In the data rows, the value 128 means zero.
Each row below has a hidden score, from 0 to 30, with 15 about the middle. What is it? The score is a weighted sum of the row's numbers plus the product of two more (or one squared), each taken from its middle value.
[156 110 222 149 126 107 117 165 100  74 194 138 160 140 148 116 120 158
 128 162  87 125  98 195 156 119 137 159] -> 12
[149 163 135 157 133 189 123 167 159 102 190 165 143 168 146 152 117 142
 153 189 117 156 105 117 118 138  99 118] -> 14
[109 117 128 136  93 131 184 119  75 108 118 145 148  64 132 116 180 104
  84 166 115 162 143 143 144 143 125 113] -> 13
[163 150 159  79 143 130 152 139 104 153 103 113 113  60 110 115 106 144
 138 138  63 145  84 157 143 107  92  79] -> 14
[ 97  94 161 113  72 101 105  98 111 117 128 119  68  84 151  58 110 150
 115 100 115 122  66 119 131 100 104 122] -> 17
[144 179 169  95 106 162 163 176 152 141 131 135 156 114 148 135 115 122
 191 165 206 183 107 100 103 164 196  57] -> 7
[140 167 169 151 114 171 176 176 160 127 149 138 174 147 151 137 125 114
 188 175 220 158 112 106 102 174 215 167] -> 14
[115 137  97 127 105 160  96 147 132  53 169 131 112 130 118 111  80 113
 128 138  93 131  73 101  93  94  77  83] -> 16
[159 109 117 140  99 101 130 184 123 153 132  58 150 119 115 158 196 108
 114 179 119 142 137  84 106 111 141 123] -> 24
[182 105 127 127 107 128 184 123 113 130 113 149 114 169  90  70 150 125
 145 168 157 114 174 152 119 151 134 122] -> 12
[167 102 132 132  98 157 122 147 125 138 144 214  86 171 125 137 166 120
 109 117 125 119  85 139 131 135 135 122] -> 19
[ 96 127 112 132 195 151  67 107 207 135 165 126 142 185 126 112  94 135
 186 156 118 134 152 194 134 141  77 173] -> 9
[110 112  86 126  84  99 104  92  61 150 103  90 153 134 136 194 141 133
 137 109 149 126  66  88  73  82  92 144] -> 18
[ 95 114 151  64 131 123 161  82 124 125 116  87 135 109 169  95 144 101
 104  95 106 120 165 106 128 122 129  55] -> 16
[190 139 117 144 143 148 132 203 129  77 120 107  79 144 129 118 101 133
 161 155  87 132 110 134 119 130 105 110] -> 16
[179 134 129 147 120 128 161  82  91  97 138 135 153  53 181  97 143 161
 119 157 114 119 115 173 165 112  98  87] -> 9
[ 96 162 128 125 123 120  88 108 155 136 142 114 165 130 158 205 111 181
 146  97 186 129 178 126  96 116  85 136] -> 18
[112 137 118 111 150 145  86 112  96 136 152 138  62 132 108 125 145 140
 123  77 107 117 187 122 128  90 213 152] -> 17
[ 84 111 117  23 131 110 121  98 102 146 105 106 116 141 112 131  83 144
 118  96  92 115 123 106 133 143  75 105] -> 19
[157 127 150 123 158 104 150 147 101 135 110 119 108  83 103 117 114 171
 110 146  67 126  86 163 156  88  74 178] -> 14
[166 149 185 143 204 155 133 154 144 160 134 147 143 169 110 155 154 166
 174 131 147 219 147 134 194 148 207 139] -> 8
[130 135 156  10 161 121 172 135 120 138 134 162 169 193 155 171 114 179
 153 132 125 133 134 133 173 190 215 116] -> 16
[142 161 108 156 117 125 119 126  94 169 138 123 191 156 175 226 154 176
 164 139 179 151  97 123  98 111 118 164] -> 17
[145 151 115 184 110  90 165 113 173 127 169 145 153 149 156 152 152  99
 146 174 100 152 107 130 159 222 143 146] -> 13
[ 99  55 106 112  65 140 115 133 112 138  98  91  93 111 102 158  40 119
  80 116  95 141 103 129 108  66 117  94] -> 14
[109  10  64 123 133 112  66 111 159 132 155  72  77 137 130 129 145 150
  50 139 158 138 128 145  48 117 138 129] -> 25
[ 63 118  94 109  75 114  73  69 106  95 152 161 161 144 132 107 120  91
 149 120 117 125  95 126  67 117  90 124] -> 15
[ 87 114 136  63 113 134 161  84 130 119  95 109 116 102 170 114 141  84
  92  99 124 128 166 109 124  98 158  48] -> 17
[ 94 101  83 162  76  98 102 115 144 143  94  85  97 122  36 128 125 115
 104 138 141 129  96  93 138 114  86 186] -> 17
[ 89 198  96 117 150  93 116 150 147 128 147  71  97 133 126 125 119  70
  64  88 150  95 131 103  87 103 144 113] -> 21
[118 139  98  31 154 134  88 121 110 133 127 135  76 132 107 109 158 154
 143  70 116 134 168 121 142  90 168 140] -> 12
[120 109 160 187 150 160 150 155 151  90 160 134 165 180 135 147 160 133
  98 170 115 106 117 177 127 154 123 229] -> 7
[ 83 124 157  96 118 136  92 145 136  68 152  50 130  77 113 111  92 152
 105  99 110 125 134 105  62  59 117  93] -> 18
[135 116 210 147 123 102 104 165  81  84 192 132 139 151 120 124 103 154
 112 154  70 127  92 175 143 123 122 174] -> 15
[114 154 123 123 120 116 142 170  87 135  81 122 159 151 193 116 168 155
  65 109 148 143 150 124 143 131 138 149] -> 20
[131 177 114 120 172 111 180 172 110  92 143 123 166 141 113  95 166 100
 103  86 102  89 104 117 182 161 169 120] -> 18
[116 120 149 134 169 149 194 178 152 155 108 122 147 160 149 143 155 109
 171 115 178 125 171 135 197 137 180 139] -> 11
[ 78 135  98 120  86 105  89  85 103 106 167 177 168 158 144 121 151  97
 167 125 129 127 103 148  81 132  90 135] -> 15
[179 121 168 152 144 111 144 112 106 120 198 141 168 102 188 118 135 177
 127 170 108 133 122 213 169 125 119  91] -> 13
[110 204 128 130 171 121 158 184 171 149 157 101 134 170 157 145 149 101
 114 109 187 113 166 126 147 127 168 123] -> 17
[ 99 131 120 226 147 155 108 111 112 160 145 125  75 140 115 142 120 145
 135 100 129 131 171 136 150 101 178 158] -> 9
[132 100  99 110 115  70 123 120  93  82  60 150 122 120  94 116 154  98
  88  74 120  88 111 143  99 131 119 150] -> 16
[108  99 126 110  83 124 118  89 134 133 155 115  79  79  69 103  74 114
 157 100 152 110  99  86 104 109  86  98] -> 14
[126 126 103  73 113 155  87 109  81 169  88 133 119 147 102 105 129  92
 110 118 101  68 106 134 113  70 120 117] -> 23
[124 123 121 142 166 150 219 140 184 149 151 164 115 140 152 138 118 205
 158 163 157 110 116 109 119 137 123 155] -> 15
[154  63 121 143 158 147 109 114 115 162 197 190 110 143 122 180 163 206
 160 183 180 171 110 166 192 147 185 157] -> 15
[134  87  83 101  83  85 133  92  78 131  97  67 111 135  85  43 128 110
 121 143 135 105  75  94  85 122 112 100] -> 13
[124 121 207 148 113 165  94  97 184 165 129 160 148 133 112 132  96  99
 187 112 192 140 142 129 173 144 114 162] -> 7
[177 172 182 101 155 166 179 173 138 169 144 137 147  98 147 141 127 175
 184 170 128 167 110 160 166 155 147  90] -> 11
[121 133  93 105 146  96 168 162  99  89 112 113 159 148 103  85 126  69
 108  78  88  78  73 113 162 156 137 113] -> 20
[109  92  82 102  56 119 109  92 119 133 106 128  97  91 107 122 104 160
  83  95 100 122 146  99  98 128 113 128] -> 17
[134 150 144 142 181 174  92 132 159 149 174 143 184 188 137 143 113 142
 196 179 128 183 157 211 152 163 134 187] -> 7
[152 107 124 141 118 152 148 161 127 119 125 105  60 145 117 134 124 127
 114 123  99 152 180 136  66  89 147 129] -> 16
[134 107 120 120 117 128  97 122 149 135 114 152 108 113  84 146 134 184
 144 104 101  30 152 124 137 124 142 148] -> 8
[ 98 106 119 121  82  90 100 122 154 141  94  97  90 140  41 141 138 120
 105 152 127 112  99 109 144 123  71 191] -> 17
[149  73 125 143  98 159 133 164 132 139 115 130  77 150 124 162  66 138
 124 131  99 158 158 142  83  77 134 112] -> 16
[107 133 158  77 146 158 178 103 150 157 135 114 151 125 196 131 166 118
 130 117 149 156 187 119 167 126 164  64] -> 14
[ 75 126 155 104 117 135  82 159 137  88 174  47 140  79 126 120  99 154
 134 121 119 131 146 119  59  59 113 112] -> 19
[111 128 146 142 138 145 142 117  56 136 136 143 192 119 128 136 156  92
 174 173 109 193 152 219 156 156 136 148] -> 7
[164 152 163  86 134 140 165 164 123 157 118 129 120  69 132 114 112 134
 161 151 125 155  92  99 120 151 134  33] -> 13
[ 99 132 131 148 153 135 128 106 123 159 132 126 107 147 131 156  95 163
 130 114  97 134 139 121 147 148  48 133] -> 20
[162 146 116 132 139 229 115  93 148 159 141 101 103 131 127  97 157 105
 173 152  83 132 153 139  86 156 146 128] -> 17
[135 121 148 137 166 134 113  91 112 172  91 177 118  89 126 113 126  86
 103 145 107 120 141 115 168 156 102 136] -> 18
[ 99 136  96 209 114 144 144 125 155 155 106 118 127 131 193 168 164 138
 127 145 204 173 165 117 159 124 165 129] -> 1
[140 144 154  67 115 135 150 156 116 142 113 113 121  63 114 100  93 121
 151 136 132 145  82  74 114 143 128  30] -> 14
[145 116 102 127  80 141 118 109 145 136 112 156 109 119 101 140 140 179
 117 104 111  57 166 117 122 137 135 149] -> 7
[189 173 123 135 165 122 163 163 140  83 126 118 100 150 127  90 175 111
 115 121 109 158 153 123  94  92 156 137] -> 15
[142 139 199 104 182 148 175 116 112 149 162 126 165 119  95 121 138 107
 128 106 101 144 154 134 166 143  97 123] -> 9
[ 71  96 142 104 115 119  70 132 127  83 150  47 128  75 131 117  90 154
 139 130 108 127 143 110  65  56 115  92] -> 19
[126 150 100 134 104 114 105 116  88 162 131 117 165 137 161 215 149 153
 151 125 176 146 115 102  70 100  95 159] -> 22
[166 129  91 120  88 146  77  99 141  96  92 136 127 146 118 110 127  92
 122 139 105  97  88 121 126  37  83 130] -> 19
[183 133 103 105 109 173  85 108 133 128 101 150 138 144 119 121 148  97
 135 150 107  90 108 123 133  35 102 135] -> 22
[149 140 165 147 175 143 135 124 131 173 109 200 133 108 133 142 135  98
 118 157 126 135 147 137 185 169 125 143] -> 16
[ 79 134 156 114 109 121  95 122  73 123  73 124 169 123 171 111 101  92
  63  85 150 125 127 111 160 119 106 137] -> 14
[144 146  78 106 124 163 170 107 133 112  66 132 141  90 138 102 139 143
 154 139 153 124 130  68 140 105  96  80] -> 8
[126 121 114 149 160 154 186 141 211 130 157 142 114 158 140 118 114 187
 171 156 146 101 119  87 121 137 103 150] -> 13
[107  56 112 145  66 155 124 166 133 162 122 119 115 136 121 164  40 145
  97 125 110 147 112 128 132  93 102 105] -> 17
[151 142 115 133 109 148 105 171 121  57 164 111  88 119 118 124  89 133
 142 141  89 134  93  92 105 104  90  92] -> 17
[137  93 126 133 108  98 112 159 109 139  96  50 166  87 115 145 128  81
 104 121  98 119 142  80  91  98 128 102] -> 22
[ 53 119 100 157 109  88 175 125 132 183 129 133 144 130 104 128 136  76
 105 140  76 136 110 115 153 161 149 114] -> 25
[154 119 111 133  88 104 154 114  89 178 119 106 148 177 107  56 174 138
 161 152 165 125  87 101  84 146 124 141] -> 15
[170 151 139 158 135 171 138 208 132  84 187 117 114 132 126 145 110 151
 162 176 108 151 103 109 105 132 118 111] -> 15
[130 146  81 106 113 103 186 168 102 139 169 109 108 159 121 129 166 189
 156 114 131 132 149 148 113 114 132 144] -> 28
[101 182 130 124 156 131 178 179 160 140 124 104 140 163 143 142 148  81
 142  92 169 109 161 113 178 122 162 128] -> 14
[ 82 119 113   0 136 111 129 105 102 141 113 125 118 147 123 154  80 146
 122 106  97 115 117 114 142 160  92  96] -> 18
[102 146 108 168 113  81 155 138 158 151 175 137 150 123 133 140 155 108
 135 164  89 156 105 117 158 224 138 131] -> 22
[101 155 169 116 133 161 100 178 167  83 164  58 147  83 131 121 116 180
 121 108 117 137 163 138  76  81 119 106] -> 15
[127 105 158 148 104 152 126 102 165 155 184 139  99  90  72 109  97 117
 184 109 177 115 128  99 134 143 104 105] -> 12
[171 187 124 143 181 129 189 174 137  78 136 126 158 159 120 102 201 122
 106 117 124 128 125 125 152 163 172 141] -> 13
[ 95 114 202 136 105 122 136 131 109 132 139 140  79  81 103 204 170 161
 140 119 138 159  69 111 131 121 112 128] -> 28
[111 144 131 135 163 125 111 125 113 114  79 176 116  84 102 111 106  95
  85 105 100 128 138 121 140 159  92 132] -> 15
[177 118 130 144 121 136 182 135 111 142 131 136 128 169 111  65 163 128
 158 176 171 123 171 156 124 167 142 132] -> 13
[146 166 171 150  64 120 135 178 123 156 105 114 115 157 188 128 135 115
 153 112 144 120 131 178 127 143 165 122] -> 13
[105 149 145 145 123 146 116 123 170 135 160 136 158 128 158 121 122 175
 138  90 189 129 199 132 120 126 101 138] -> 13
[148 153 111 131 141 130 185 182 105 151 164 122 150 177 158 151 175 195
 142 135 160 159 158 157 143 139 165 169] -> 20
[184 107 147 150 139 172 158 167 155 147 140 141  86 168 136 168 132 147
 139 148 121 167 180 162  92 106 163 147] -> 13
[171 158 110 128 135 126 144 138 127  80 119 100  75 147 109  84 154 105
 116 108  89 150 152 124  73  85 146 123] -> 15
[114  96 151 104 200 124  82 129 104 137  95 131  95 126  65 121 128 135
 138  83  82  95 125  82 162 118 157 104] -> 16
[152  79 136 141 115 171 141 166 136 122 103 119  66 158 125 159  81 136
 116 119 105 163 157 158  76  83 123 125] -> 12
[157 148  81 121 163  94 123  99 133 143  93 122 159  71  72 234  79 132
 120  87 126  59 112 128 139 151 113 119] -> 12
[145 142 123 126 142 113 138  96 143 154 137 162 140  87 189 151  95 167
 132 106 145  93 193 161 170 131 118 139] -> 7
[143 171 168  79 102 158 180 179 139 141 138 128 153 105 138 133 113 114
 182 160 191 178 103  96 112 161 184  49] -> 11
[172 164 106 139 145 171 191 118 124 123  96 138 153  97 190 133 160 181
 162 169 177 150 141 107 167 131 133 112] -> 6
[ 93 122 186 126 121 150  95 108 101 139  80 146 173 127 169 119  86  85
  89  92 164 131 144 120 171 137  98 152] -> 14
[153 142 127 134 124  29 134 115 124 142 121 119 115 151 128  96 145 130
 155 127  96 113 133 124 117  54 138 112] -> 21
[161 112 131 123  89 116 122 165 126 151 137 175 113 144 127 158 178 112
 109 171 127 137 105  78 117 131 128 117] -> 23
[190 147 176 159 172 144 162 117 135 128 196 144 192 121 188 142 147 188
 146 184 148 163 123 218 185 149 170 125] -> 8
[171 180 124 147 181 110 176 170 142  72 136 133 129 163 132  91 193 124
 115 108 116 150 141 127 128 128 171 145] -> 14
[ 88 110 102 114 177 138 124 104 210 132 145 143 114 173 106 111  91 147
 173 138 116  70 120 101 102 123  80 137] -> 13
[ 96 119 120 124 114 128 149 100  44 110 114 130 165  82 120 114 167  68
 113 163  93 166 130 213 139 143 118 121] -> 11
[228 130 129 169 185 159 149 146 131 108 153 172 172 125 136 190 113 182
 107 171 158 150 151 209 155  98 164 166] -> 10
[143 170 166 132 104 169 168 179 162 140 144 137 176 129 155 135 121 116
 187 177 218 172 120 100 113 168 220 102] -> 15
[107  93  86 106  95  81  99 101  97  88  70 175 149 133 100 122 158  78
 113 103 121  90 107 152  90 131 114 135] -> 15
[120 128 147 132 160 124 113 120 114 121  71 172 117  89 103 114 120  83
  83 128 106 111 126 122 162 162  86 138] -> 15
[207 145 137 126 135 137 117 113 140 170 136 119  95 149 124  96 159 114
 176 135  97 114 155 143 106 109 135 116] -> 14
[100  90 101 115  86 148  77 104 125  98 131  75  72 108 118  81  49 119
  87  54 111  85  66 178 137 118 105 115] -> 17
[136 154  92 125 126 111 181 184  90 149 129 114 132 159 164 125 170 188
  94 115 153 138 155 135 135 128 148 146] -> 25
[131 134 142 161 125 118 141 169 131 144 118  96 160  75 123 159  89 110
 138  67 112 138 186 114  97 131 156 124] -> 17
[113 126 173  77 153 128 157  95 100 124 137  78 139 101 110  97 121  98
 100  80  87 130 140 108 140 113  92  80] -> 16
[ 79 132  73 197  93 118 136 127 154 157 104 112 106 138 174 152 163 130
 126 144 203 162 158 110 157 122 157 153] -> 9
[107 102  82 103  91  77 108  87  99 100  88 188 161 153 122 113 167  91
 142 120 123  97 114 155  88 152 119 145] -> 15
[ 89 123  77 190  83 100 135 118 156 159 113 100 119 139  89 154 161 132
 118 139 188 151 134 105 152 117 108 205] -> 20
[105 156 133 120 111 118 126 156  89 145  86 119 173 150 187 112 167 137
  70 106 152 130 137 113 152 127 116 149] -> 19
[178 157 142 136 143 220 125 113 152 176 142 119 107 154 141 123 168 129
 186 160 116 128 157 160 117 149 149 140] -> 12
[122 144 153 124 137 131 120 148 126  79  78 154 130  61  99 107 113 134
  82  74 101 139 128 143 119 170  96 125] -> 13
[ 99 113 152  54 137 138 161  93 125 127 115 103 141  96 186 102 143 105
 111 102 122 132 165  97 130 117 135  55] -> 17
[138 135 125 138 130 125 134 105 141 167 135 161 142 106 187 106 103 161
 144 111 154  97 191 156 172 121 121 135] -> 11
[141 114 135 140 117 118 129 195 118 163 107  63 182 116 129 166 156 105
 128 149 117 146 164  86 104 108 141 131] -> 21
[129  99 144 119 141 125 107  86 115 158  93 161 119  77 112 105 122  69
 134 149 105  91 126 110 137  91  99 119] -> 17
[115 138  93  28 157 125  83 105 117 107 122 139  74 125 111 114 160 143
 124  73 120 125 175 128 145  99 149 143] -> 10
[ 92 120  98 113  82  94 102  75 103  98 137 190 174 157 151 115 158  93
 160 134 134 112 109 151  75 136 105 142] -> 14
[153 141 158 150 131 162 177 153 194 172 187 155 126 112 112 144 132 174
 188 129 211 155 124 145 146 161 143 144] -> 12
[109 104 153 120  71 112 113  96 118 126 152 130  75  91 164  51  92 147
 127 103 134 100  94 129 144 104 103 126] -> 17
[118 130 103  70 122 164  92 111  68 169  85 131 110 146  99  98 117  86
 107 113  99  81 108 119 101 121 129 102] -> 25
[115 165 109 140 121 117  92 116 137 144 152 113 167 133 164 205 124 171
 165 109 179 123 185 120 115 111 103 152] -> 16
[ 93 110 194 127  94 148  83  90 148 161  85 154 157 124 151 122  83  68
 125  97 173 129 134 109 166 145 108 146] -> 15
[104  98 151 131  96 120  99  67 162 138 164 125 102  98  61 101  84  96
 162  85 170 104 110  97 129 120  86 107] -> 10
[149 132 110 148  94 131 143 122  89 191 126 112 168 163 121  84 174 149
 161 160 167 140  76  95  97 129 102 158] -> 16
[119  89  83 109  55 120 103 102 118 133  95 119  98  88 117 123 112 151
  95  98  97 172 154  95 104 129 113 136] -> 16
[138 131 121 145 204 155 147 128 213 146 166 147 135 185 133 136 111 168
 184 157 135 111 144 116 133 153 103 160] -> 10
[147 179 198 151 129 136 126 155 118 162 112 127 123 180 151 139 136 138
 151 107 132 242 135 138 164 133 185 129] -> 5
[170 143 172 159 183 173 154 130 155 179 157 172 169 136 169 154 156 131
 162 188 161 149 146 165 180 134 174 159] -> 13
[149 102 122 130  92 155 110 137 129 131 141 203  62 154 112 117 130 116
 101  87 126 101  73 175 135 126 123 125] -> 17
[113   0  73 119 123 111  55  82  85 129 171 138  67 118  78 143 132 173
  94 169 144 138  95 134 151 111 148 126] -> 20
[102 119 126 121 120 138 139  95  34 114 113 130 169  93 117 125 155  78
 139 153  86 171 148 217 146 140 123 132] -> 7
[122   0  85 128 141 125  64 122 140 143 187 102  70 134 108 144 157 189
  58 181 157 145 111 152 117 126 149 157] -> 27
[132 152 189 129 118 122  98 134  91 148  86 119  83 160 115 116 126 123
 141  81 113 222 125 112 151  92 168 100] -> 1
[135 147  72 112 119 162 174 110 146 115  50 133 126 100 114 103 141 145
 137 146 164 135 140  64 130 115 113  77] -> 6
[122 138 178 135  86 104  98 131  91 142  78  96  87 156 144 104 121 100
 132  81 105 216 114 124 135 106 158  99] -> 3
[143 106 157 121 225 145 103 140 138 149 118 157 122 156  90 143 142 151
 159 112 107  69 146 100 180 129 171 126] -> 15
[164 117 174 148 147  98 130 114  85  83 194 128 173  87 179 112 125 169
 101 157  92 114 101 210 165 107 118  94] -> 14
[174 118 135 138 108 134 118 155 136 156 149 208 105 173 131 163 179 130
 123 163 131 142  98 109 129 151 148 135] -> 21
[ 94 159 155 117 119 129 102 131  77 138  71 132 185 141 174 118 139 116
  65  96 156 137 141 107 162 126 119 144] -> 14
[127 125  99 160  89  78 130 113 155  94 163 149 142 127 128 137 148  88
 120 160  88 140 108 105 142 221 116 117] -> 18
[111 165 139 153 172 227 125 113 175 149 156 134 118 159 162 146 163 118
 175 177 142 157 167 174 122 183 175 149] -> 15
[ 95 174 120 142 111 170 112 125 167 117 201 170 181 187 172 131 121 126
 177 153 143 181 108 154  96 139 105 147] -> 12
[140 171 119 143 128 135 122 120 121 171 152 126 194 150 179 218 146 177
 171 138 193 159 152 136 118 126 126 160] -> 14
[143 123  92  70 104 154  81  98  93 136  87 126 124 133  97  93 121  92
 108 125 109  79  86 119 105  36 115 116] -> 25
[ 68 148 116 144 159 121 186 153 145 219 149 142 155 120 137 146 142  90
 147 150 104 151 121 133 167 119 160 144] -> 23
[100 168 134 143 129 128 101 119 180 142 164 114 163 150 154 196 126 188
 149 113 202 144 204 142 122 119 127 150] -> 14
[181 170 141 127 193 153 129 151 127 136 105 104 180  88  44  64 168 164
 130 114 149 166  49 108 113 166 112 123] -> 10
[122 161 161 135 137 142 147 161 107 153  96 138 185 167 194 143 164 147
  91 127 160 146 154 137 175 152 142 164] -> 14
[ 88 101  97 121 139  38  81  93 113  84 116 134  78 112 142 138  80  90
  69 150 110 109 140 157  77 168 127 113] -> 20
[159 130  93  96 167 106  95 103 107 114  88  80 158  55  39 187 101 121
 109  78 131  87  35  94 105 139  99  95] -> 7
[132 160 126 144 157 219 116 101 162 153 143 112  98 135 140 124 172 105
 175 167 109 121 173 153 103 170 160 135] -> 15
[107 152  99 120 159 118  95 152 162 154 165  73  78 155 151 138 156 106
  58 128 182 133 138 141  32 131 133 125] -> 20
[165 125  88 118 116 133 150  71  78  97  84 119 151  56 170  96 129 147
 121 138 122 115 112 110 143 107  87  81] -> 10
[127 122 170 121 210 124  96 139 112 140 107 158 107 161  74 141 136 157
 166  88 108 170 144  91 187 122 173 121] -> 12
[ 83 121 161 106 104 123  73  99  80 131  69 120 165 120 163 109  92  79
  66  86 148 117 115 103 157 117 106 139] -> 16
[183 145 128 143 135 143 179  85  99 106 123 145 163  68 183 105 157 171
 151 155 134 133 122 151 161 109 103  89] -> 6
[ 98 157 109 144  99 176  97 143 154  94 185 169 145 155 152 119 100 115
 151 154 121 148  94 105  94 108  83 120] -> 16
[152  95 101 103  92  91 141 100  77 125 109  98 106 137  86  33 136  98
 125 155 147 105 129 122 100 138 115 101] -> 18
[ 78 139 111 130 135 199  94  97 158 117 135 118  63 127 146 129 134  74
 148 163 117 120 167 144  78 177 140 119] -> 24
[ 93  95 146 172 108 157 142 151 147  90 131 126 164 169 130 126 133  85
  94 151 140  85 109  98  90 167 139 226] -> 15
[182 159 116 141 147 166 183 109 114 128  98 133 161  84 194 123 161 181
 152 170 160 150 137 120 167 134 121 103] -> 6
[141 166 171 131 165 157 130 187 154  84 106 144 154 101 131 128 128 169
 101  97 119 151 166 164 132 191 122 138] -> 10
[ 89 134  77 208 112 120 140 138 158 168 117 122 120 148 133 155 159 139
 135 156 198 168 148 126 169 115 128 183] -> 13
[142 148  92 131  86 112 132 108  73 180 109 114 163 144 130 167 183 147
 165 145 165 123  74 100  78 106 106 146] -> 17
[134   2  88 141 135 115  72 115 160 149 185  87  87 140 132 158 162 166
  64 183 165 156 144 144  87 134 155 152] -> 27
[124 126 139 104  90 102 111 130 156 152 107 116  97 144  53 162 155 138
 119 178 128 110  95 111 160 135  73 200] -> 12
[ 96 121  85  90  94  91 126 132  71 114  66  86 137 134 147  98 137 133
  48  96 125 115 123 104 116 103 121 116] -> 20
[126  71 130  98 166 122  78 109 120 133 101 134 108 126  68 128 110 141
 137  83  92  35 121 101 147 110 138 115] -> 17
[175 113 135 135 117 138 193 129 128 127 121 161 106 160 100 118 155 119
 152 163 175 115 186 164 123 155 138 118] -> 9
[121 170 188 127 144 146 120 176 140  74 108  97 136  86 120 112 109 150
  86  73 102 137 153 146 116 155 110 129] -> 11
[134 136  58 108 138  93 104  87 115 135  85 106 137  66  99 202  66 130
 112  73 123  61 113 122 128 134 103 102] -> 13
[104 138  95  84 111 139 127 144 161 108  49 111 108 141  59 109 127 122
 133 140 179 126 146  50 108  97 124 119] -> 11
[ 76  86 160 101  90  93  91 100  97 104 113 111  70  77  84 167 137 140
  99  96 132 135  63 102 107 100  93 115] -> 19
[130 108 119 123 112 118 131 104 119 145 140 153 116  99 177  52  88 155
 127 107 138  88 156 138 160 107 111 125] -> 18
[129  86 106 121  89 143  88 110 126 117 124 170  63 129 118  94  62 121
 102  61 116  94  58 165 127 118 111 118] -> 17
[148  19 105 149 154 141  80 121 131 156 201 133  94 152 111 170 177 204
 103 195 174 151 120 155 159 149 169 158] -> 21
[184 121 147 134 106 130 126 160 142 148 150 201 115 164 132 155 183 124
 114 178 131 145  98 102 133 139 146 136] -> 22
[175 174  91 129 195 123 139 126 143 154 103 125 186  94  75 248  98 162
 134  94 148  90 103 141 144 170 122 141] -> 12
[131 170 132 156 137 188 128 157 180 109 198 188 166 181 159 151 110 138
 168 185 135 165 111 135 121 141 128 140] -> 14
[155  95 123 122  90 142 111 131 129 131 141 210  70 163 115 125 147 117
  99 110 122 105  73 154 130 129 117 119] -> 18
[ 93 104 114   0 126  99 122  99  90 123 113 133 123 149 118 133  66 134
 101  98 102 109 106 107 133 164 144  75] -> 23
[119 132 212 155 110 129 138 151 138 147 165 152  84 126 166 149 172 192
 146 138 158 175  87 139 149 141 137 151] -> 19
[172 120 137 139 122 120 143 191 135 178 150  78 155 148 130 160 199 115
 122 204 136 143 138 103 136 130 152 128] -> 22
[154 125  98  74 108 159  82 100 113 120  86 141 127 142 108 111 122  89
 117 128 110  88  94 117 121  30  95 129] -> 23
[159 151 168  77 151 146 151 143 106 159 111 123 122  64 123 122 104 152
 158 143  80 150  94 138 143 109  96  67] -> 13
[147 123 167 145 172 150 139 116 138 175 111 186 140 100 148 127 150  91
 124 170 119 119 140 129 163 145 110 150] -> 15
[121 103 134 131  90 145 135 108 157 141 183 127  72  74  79 103  96 123
 167  99 170 116 106  84 117 120 103 116] -> 15
[ 91  88  83  89 151 116  81  84 169  90 116 104 103 161  80  85  58 117
 130 121 106  77  85 106  88 108  68 113] -> 13
[173  98  96 147 161  18 111 115  86  67 122 159 110 110 137 161  96 118
  74 147 126 119 151 173 108 150 140 140] -> 19
[112  90 142 132 171 143 183 178 133 143 114 135 160 162 152 129 155 106
 169 100 167 124 174 134 188 135 173 131] -> 14
[141 122  84 122  83 112 124 108  66 175 102  96 151 139 124 104 160 134
 141 138 147 108  64  88  67 100 100 136] -> 16
[154 149  76 118 144 106 127  89 137 159 101 140 149  89 172 214  92 148
 134  93 150  88 173 151 158 147 115 127] -> 11
[146  83 142 156 104 166 155 184 150 171 128 127 112 156 143 189  77 159
 123 143 115 185 158 167 121  88 140 129] -> 16
[ 98 102 109 118  84 110 176 101 136  94 101 121 119  67 116 112 147 107
  70 146 115 130 135  68 141 136 114  96] -> 16
[191 137 158 157 148 131 167 103 108 115 170 152 168  90 188 119 150 179
 134 172 125 131 120 201 183 122 121 108] -> 8
